In the rows, 128 means zero.
Each path below is one point turned by a fixed rotation once a step. After each direction that follows a path, write how fast that rotation turns it, in deg/step (0 if it stays still).
Each turn is a multiple of 5 degrees from 10 to 175, or 0.
Each row of a path follows its step; steps can be skipped.

step 1: [133 115 133 124 118 134 133 126 119 118 132 137 130 125 116 112 130 123
 127 137 127 132 112 129 126 126 147 132 130 144 125 127 129 133 120 120
 139 119 133 123 106 123 122 133 126 122 151 134 127 127 115 117 133 137
 123 124 130 142 129 128 117 130 121 153 118 124 139 133 121 138 141 124
 129 133 139 126 125 127 123 128 132 118 131 129 131 118]
step 2: [122 132 133 136 127 126 142 126 136 125 118 133 130 123 105 113 117 124
 141 112 113 135 117 123 126 126 139 124 130 129 138 136 138 133 127 113
 134 126 128 121 123 132 139 129 107 127 129 127 125 129 126 124 112 126
 117 127 133 132 120 134 126 117 141 131 121 121 135 135 118 130 140 120
 117 115 127 124 141 134 131 141 141 127 133 124 133 112]
step 17: [115 117 132 118 130 139 143 126 122 117 118 145 126 130 109 114 122 115
 126 131 120 129 119 125 141 123 125 127 126 141 128 132 138 147 126 113
 128 120 138 132 130 115 136 122 114 127 136 130 125 132 127 123 121 135
 132 121 130 133 128 117 114 128 133 149 111 131 125 129 124 125 134 115
 126 131 130 123 144 129 116 128 128 131 122 118 131 117]
step 19: [129 115 141 136 115 125 135 120 124 110 131 144 133 115 123 134 122 122
 111 131 112 125 122 115 124 113 132 132 133 132 126 121 131 135 131 135
 123 119 127 122 121 149 120 130 117 126 140 140 139 128 120 120 123 141
 136 121 128 136 117 112 124 125 129 134 124 122 142 123 120 137 137 120
 126 131 140 142 132 135 137 125 130 131 125 135 125 119]
step 21: [116 117 121 128 135 125 147 108 118 118 118 142 118 123 126 126 119 125
 126 123 130 119 112 120 128 124 129 133 136 119 132 123 127 124 121 125
 121 127 138 131 122 113 146 126 106 137 132 132 138 121 123 123 116 131
 126 126 120 135 131 119 124 123 127 138 113 121 129 124 122 125 133 129
 129 119 123 141 125 132 130 128 128 126 119 108 140 108]
step 22: [127 112 130 131 121 117 136 115 117 123 112 139 126 114 117 127 122 124
 125 141 120 126 131 112 125 128 115 119 127 139 127 129 134 127 133 130
 122 137 127 117 134 123 138 126 127 130 138 132 119 118 117 132 121 133
 121 117 141 130 145 121 116 121 121 130 130 125 145 134 110 129 140 127
 124 126 123 136 134 136 111 136 131 141 121 132 113 122]
step 28: [120 120 134 145 119 120 134 118 138 117 134 148 123 126 115 117 135 120
 123 129 135 128 121 112 129 133 141 132 127 132 120 132 133 131 124 131
 126 117 129 129 117 130 117 130 113 129 145 135 124 127 123 117 115 125
 126 125 120 117 133 141 118 135 106 139 111 127 134 133 121 134 125 113
 125 124 135 133 141 131 128 133 137 137 124 133 132 137]
Directions:
[128 128 129 127 127 127 128 129 127 126 130 124 125 123 129 126 129 127
 127 130 128 126 128 127 126 127 131 127 127 130 131 130 124 129 126 128
 127 128 129 129 129 126 126 129 128 125 127 129 129 128 128 128 131 127
 128 128 127 124 127 129 126 128 126 129 127 128 132 129 128 129 127 131
 127 128 127 134 126 129 128 129 130 130 127 127 128 129] -> 120
[129 128 128 131 124 130 129 127 127 129 131 128 128 128 129 129 130 127
 129 124 127 129 130 129 125 131 129 128 125 127 126 124 127 128 127 128
 130 129 128 128 129 132 130 131 125 124 128 126 131 128 130 127 129 129
 128 123 130 126 125 129 130 127 127 129 127 127 127 129 126 127 129 125
 126 128 129 129 128 126 129 130 129 130 128 130 127 128] -> 85
[130 132 127 129 127 125 127 127 129 128 128 125 129 127 132 133 127 126
 127 129 127 124 129 129 128 125 131 127 127 130 127 127 131 131 128 127
 127 130 130 130 127 132 126 127 128 129 126 130 131 129 127 129 126 127
 126 130 127 128 127 125 130 127 125 128 127 125 127 128 132 128 129 125
 127 128 130 127 128 130 127 127 125 128 129 127 127 129] -> 70
[131 126 129 126 128 126 132 129 130 126 125 126 128 126 129 128 127 128
 130 129 129 129 132 128 130 128 127 130 127 127 127 130 127 129 127 127
 130 129 128 129 128 130 128 127 128 128 128 129 131 129 126 128 128 127
 124 126 128 131 128 131 129 128 129 129 131 127 129 129 127 126 124 130
 130 130 129 130 132 129 127 132 128 124 125 128 126 125] -> 90
[127 130 131 125 129 132 127 128 127 125 131 129 126 129 130 131 126 130
 128 126 125 128 130 125 128 129 124 129 129 130 129 129 130 128 126 132
 127 130 129 128 130 126 128 127 128 130 127 130 130 128 128 128 129 129
 129 125 128 127 127 124 127 128 132 131 125 128 126 130 129 126 128 128
 131 125 128 129 130 129 128 128 127 127 130 129 125 128] -> 10
[127 130 125 130 125 133 129 129 130 129 128 132 132 127 130 127 128 129
 127 129 126 129 131 126 129 128 124 128 130 132 129 126 128 128 132 127
 128 126 127 126 126 129 126 127 132 126 128 128 130 126 128 128 128 127
 127 127 129 128 130 129 130 129 127 132 129 128 128 127 128 130 127 130
 126 129 128 130 126 129 125 126 129 128 125 129 130 129] -> 115

step 3: [125 134 131 135 138 131 136 140 136 116 129 126 136 129 137 122 122 123
 146 137 114 123 133 124 133 120 137 120 132 124 135 137 128 132 132 126
 138 133 136 118 138 131 122 140 124 129 121 132 119 133 129 137 122 110
 134 132 117 131 121 122 122 127 133 122 122 128 137 129 150 131 121 122
 118 119 123 148 135 120 138 127 138 129 116 124 128 126]
step 5: [135 144 128 128 128 134 128 132 126 121 119 130 139 129 131 136 119 127
 132 143 132 136 130 125 116 134 119 120 133 124 120 148 133 129 144 115
 125 133 142 117 128 139 128 105 138 131 120 125 127 125 122 134 127 119
 129 131 123 120 118 122 112 122 132 124 122 136 124 142 124 127 122 123
 130 121 130 133 125 135 118 121 139 129 115 130 124 131]
step 8: [122 126 123 120 134 129 142 130 146 125 132 123 131 140 130 134 119 135
 132 137 135 127 120 125 114 112 124 119 124 129 121 140 138 127 121 120
 133 127 123 110 129 128 131 127 120 124 129 116 135 123 115 116 146 133
 132 127 134 122 121 124 113 129 127 131 118 132 122 140 122 108 120 125
 119 135 134 126 116 120 125 132 132 131 128 134 136 131]
step 14: [118 128 132 128 123 145 125 124 130 129 136 124 135 122 126 142 126 142
 124 126 134 127 131 117 144 114 128 114 127 133 123 137 139 129 134 119
 126 120 125 122 127 141 137 130 121 129 121 131 130 130 124 137 123 125
 126 146 137 115 129 120 125 119 127 126 121 126 123 129 117 131 129 132
 124 117 125 133 115 108 134 134 127 135 125 149 116 129]
step 17: [123 127 123 124 122 132 113 126 140 127 126 109 142 129 129 145 124 140
 125 144 126 132 126 129 133 132 127 117 139 135 146 132 126 119 132 110
 130 140 123 129 129 133 137 135 132 134 126 125 123 134 131 122 136 124
 132 138 126 116 128 126 125 125 131 121 137 141 125 142 142 123 116 141
 131 117 133 130 125 125 133 137 135 129 134 128 128 132]
step 19: [120 131 133 119 141 126 123 123 130 116 118 117 134 123 121 127 129 142
 139 140 109 137 133 125 125 119 135 134 141 121 133 127 139 127 137 133
 133 128 122 126 131 116 126 136 142 131 123 147 124 128 118 131 116 126
 143 126 131 114 118 136 122 134 136 122 124 133 126 129 126 118 129 133
 131 121 130 137 119 139 130 124 131 132 124 129 142 139]
step 24: [128 135 142 132 123 135 136 145 125 127 119 129 131 122 135 127 110 129
 132 145 133 138 123 125 121 130 127 118 125 125 117 135 149 128 129 120
 130 131 123 130 146 138 123 133 130 112 134 124 130 136 122 127 129 119
 131 144 130 124 130 131 117 126 121 126 126 114 135 128 132 133 127 125
 125 128 130 135 120 115 117 134 145 121 128 127 139 121]
Directions:
[128 129 130 129 131 129 123 124 128 129 129 123 128 128 126 126 129 128
 128 129 127 129 128 125 128 127 127 129 128 126 128 127 129 127 132 125
 132 125 125 129 130 130 124 129 129 127 126 126 129 127 130 128 128 129
 126 128 130 130 127 129 131 128 129 128 132 125 127 127 127 129 127 128
 127 126 129 126 127 126 130 128 130 127 128 130 130 126] -> 140
[131 128 130 131 124 123 125 128 130 127 126 129 125 127 129 129 129 128
 130 128 130 130 124 127 130 128 129 126 128 128 128 128 128 128 128 127
 129 129 127 129 130 128 129 130 127 128 129 126 128 125 130 129 128 126
 127 129 129 128 128 131 130 130 128 129 122 124 132 127 131 126 129 127
 128 129 129 129 130 130 131 127 127 127 129 128 127 125] -> 125
[124 128 129 130 130 125 130 128 126 125 126 127 129 129 127 127 131 126
 129 130 122 127 129 126 131 128 128 129 126 132 129 127 127 130 129 129
 130 127 127 128 128 126 132 131 128 127 127 129 130 130 131 129 125 126
 130 127 127 130 126 129 127 128 128 130 127 128 127 127 128 130 129 128
 127 131 125 128 130 130 127 126 128 127 127 126 129 127] -> 115
[128 126 126 128 127 130 129 126 131 128 127 126 127 128 127 126 127 130
 130 128 128 129 127 128 127 131 127 123 127 128 131 130 128 128 127 126
 130 129 130 129 127 129 127 130 126 131 128 127 131 124 129 127 130 130
 132 127 126 130 127 128 125 128 127 133 131 128 127 131 128 130 127 128
 127 129 128 127 129 129 128 129 127 125 127 126 125 128] -> 85
